Named turns come first, each shown by rows before and after it. Which turns, in which order, take the first row of each pair that follows to the second? Write the first one first, as in the answered first pair.
L:
18,-14,-25,-9,2,17,-32,2,-9,18,5,16,39,24,-18,-36  ->  19,-8,-23,-12,8,13,-30,10,-13,17,1,12,39,27,-16,-37
-17,14,3,-20,27,-6,12,6,-5,-18,-35,-35,14,28,26,-2  ->  -12,24,20,-17,26,-15,17,33,-12,-12,-31,-24,3,24,12,8
10,-2,9,5,-1,3,20,-9,25,-2,-9,11,-4,-14,1,21  ->  10,-4,6,4,0,3,21,-15,26,-4,-12,7,-4,-13,4,20
V:
9,-4,23,8,-9,-1,-7,-1,3,1,2,6,-3,-12,-23,10  ->  7,-12,10,11,-11,8,-12,-20,6,-2,4,4,7,-13,-16,1
18,12,69,5,27,-29,15,88,-21,39,16,19,-14,28,-25,10  ->  32,-36,15,28,-2,12,-39,28,-12,50,59,62,17,9,-47,-30
0,-18,-14,-3,-2,4,-3,-39,9,-7,-17,-11,16,-11,21,-6  ->  -2,3,13,-10,7,-15,21,-8,4,-8,-29,-25,-1,-4,25,13
E:
-7,24,53,-10,9,-41,14,28,8,-24,-38,-70,13,26,16,17  ->  -16,17,58,15,-41,-38,21,15,26,-30,-1,-39,-38,-24,-4,46
1,7,17,-19,2,9,-1,9,-16,2,13,1,-30,-1,-34,7  ->  8,5,13,-19,4,12,-10,10,-21,6,14,4,-22,4,-36,-1
5,10,-5,-18,2,-5,-1,8,-1,31,10,4,-18,3,-20,26  ->  11,6,-7,-18,4,-3,-7,9,-5,34,11,7,-9,6,-23,21
10,-16,-12,3,-9,16,-31,-7,-4,5,13,12,22,-1,-11,-19  ->  6,-3,-5,-9,14,6,-16,-1,-8,2,-9,-16,35,22,7,-19
F:
-3,10,-2,-10,16,5,13,8,2,-3,-5,-12,9,-19,-18,7  ->  -2,8,-6,-14,17,6,10,7,1,-1,-7,-11,15,-16,-17,3
-8,10,6,6,12,-1,23,-18,9,-20,-32,-36,3,20,31,-3  ->  14,-12,-19,11,7,16,-19,-19,-6,-1,-12,-9,38,24,2,-35
-25,17,-2,13,-6,2,-1,19,6,5,0,17,-14,6,11,-11  ->  -29,18,-4,9,0,2,0,18,7,2,-8,7,-9,12,18,-13
-7,-6,5,6,-24,-3,15,3,6,-5,12,9,-29,-21,8,0  ->  -14,-2,1,-3,-9,-3,23,-12,9,-11,-9,-14,-12,-5,29,-5
Then:
Each pair is two turns apart.
7,-5,-2,4,-22,10,-11,-23,2,3,17,17,-10,-18,-4,-6  ->  16,-4,-8,-9,2,9,-18,-16,-8,9,-2,4,22,6,4,-25
E L
-23,-11,-23,4,-8,13,4,-35,15,-6,-8,-13,4,-1,30,-2  ->  -13,-19,-21,16,-26,14,-8,-21,11,2,18,18,-10,-19,1,3
F F
-17,-10,-17,5,11,13,18,-42,18,-20,-22,-26,10,9,33,-8  ->  2,-21,-11,25,-23,18,-11,-17,11,1,29,32,-15,-26,-25,-4
F F
19,-10,-5,14,-11,6,-30,4,-14,17,20,32,-1,-20,-20,-12  ->  -12,15,14,-2,10,-13,22,-7,2,-9,-29,-24,-14,-3,37,13
F F
6,-25,-17,13,-15,17,-15,-15,-13,2,20,19,1,1,-14,3  ->  -14,-6,0,5,-3,2,22,-18,1,-19,-8,-16,-17,8,21,26
F F
-6,4,6,-2,-16,-9,20,1,19,-8,2,-18,-11,11,29,5  ->  -6,-2,-3,1,-20,-1,14,-13,21,-11,6,-15,-6,5,31,0
E F
-16,-24,5,-12,-1,4,-18,-47,4,-13,-6,-3,21,-3,30,-11  ->  -4,-20,8,-19,14,-3,-28,-22,-12,-3,-10,-3,40,13,19,-22
V F
8,14,25,-8,2,-19,4,50,-21,19,8,21,-15,-4,-21,9  ->  12,-23,-21,5,-13,14,-31,-12,-7,19,24,33,18,-11,-18,-26
V L
-5,41,35,-2,13,9,33,-5,11,3,-13,-21,-5,-5,0,8  ->  16,17,9,4,10,26,-15,-8,-4,24,10,10,33,0,-29,-28
F F
13,24,32,-11,9,-8,-1,42,-23,7,2,26,0,3,-19,8  ->  -1,28,38,-7,0,-11,18,30,-11,-3,1,20,-24,-8,-7,26
F E
-8,19,25,1,7,-13,16,16,6,-5,-3,-15,-17,-2,4,16  ->  10,4,9,7,2,-4,-20,22,-8,13,18,13,3,-3,-29,-4
V E
-10,15,25,-2,5,-3,15,13,4,5,-4,0,-11,-2,4,21  ->  -1,12,22,-7,15,-3,3,23,-8,14,-3,4,6,10,-4,9
F V
-26,8,13,-13,0,-10,21,34,3,-16,20,3,-27,-14,-16,12  ->  -26,-11,-9,-2,-18,7,7,1,12,-19,35,17,-17,-27,-20,-1
L V
-5,-18,-10,-12,18,-9,-13,-2,-1,37,-5,-23,37,7,13,-12  ->  5,-18,-1,-8,11,-11,-18,16,-10,45,9,-6,29,-1,-8,-9
V F
15,8,8,2,3,-10,-13,42,-16,17,9,11,-4,8,-22,-3  ->  8,15,15,-3,11,-16,2,43,-14,11,-5,-7,-7,14,-6,4
E F
-10,10,3,-16,10,4,32,-16,17,-10,-12,-37,31,29,40,8  ->  11,15,14,-23,25,-4,14,27,-8,7,-6,-23,44,42,11,-1
V F
-17,22,12,-17,20,-13,41,12,9,-21,-34,-26,-4,19,19,16  ->  -24,7,-10,-14,13,1,32,-27,20,-26,-32,-30,12,18,31,3
E F
-12,35,27,-5,22,-31,34,30,5,-16,-36,-27,0,9,8,26  ->  -4,5,7,25,-34,-6,2,6,20,-5,26,35,-26,-43,-34,27
E V
0,1,2,-17,15,-8,14,3,-4,20,-11,-13,9,20,15,-4  ->  2,-1,14,-9,-5,-9,16,16,-2,24,12,7,-18,-6,-4,12
E V
1,18,17,-14,-11,-16,12,25,8,12,27,-12,-7,-31,7,8  ->  3,0,-7,-7,-22,1,-5,-7,16,12,40,-1,7,-36,6,-9
V L
7,-16,-37,3,-27,23,-29,-62,17,1,17,7,15,-24,-4,-32  ->  -16,9,-2,4,-37,1,24,-48,33,-18,3,-13,-40,-39,16,14
F F
9,10,40,-14,10,-22,3,51,-17,10,-9,8,-14,9,-14,5  ->  -3,13,40,-21,20,-22,17,35,-10,-1,-27,-18,-10,17,14,5
E F
-19,14,12,8,-13,-10,40,9,21,-7,4,-3,-39,-14,6,36  ->  -23,10,3,7,-12,-3,42,-9,29,-13,-1,-12,-32,-12,17,30
E F
-8,-8,-6,-4,5,-1,12,-19,13,-7,-16,-18,8,2,24,1  ->  -5,-16,-17,1,-2,6,0,-27,15,-3,-3,-6,13,-4,16,-4
E F
-16,6,-10,0,-4,4,14,-40,17,-14,-9,-17,-2,5,37,4  ->  5,-7,-26,-4,4,9,-18,-29,-1,3,-2,0,33,23,14,-23
L F
-9,19,7,-12,5,-11,19,5,16,-10,-8,-21,-4,11,33,3  ->  7,12,-5,-16,15,-6,-10,16,-1,5,-2,-10,27,23,16,-19
F L
-17,12,4,7,-1,3,11,-14,3,-20,16,8,-23,-21,5,-11  ->  -19,19,10,3,4,-2,18,-9,4,-24,9,1,-25,-16,10,-10
L V
12,-27,-14,28,11,-2,-13,-19,23,-4,7,-13,12,0,-23,29  ->  6,-11,4,21,23,-16,7,-1,21,-10,-7,-27,2,7,-14,44
V V
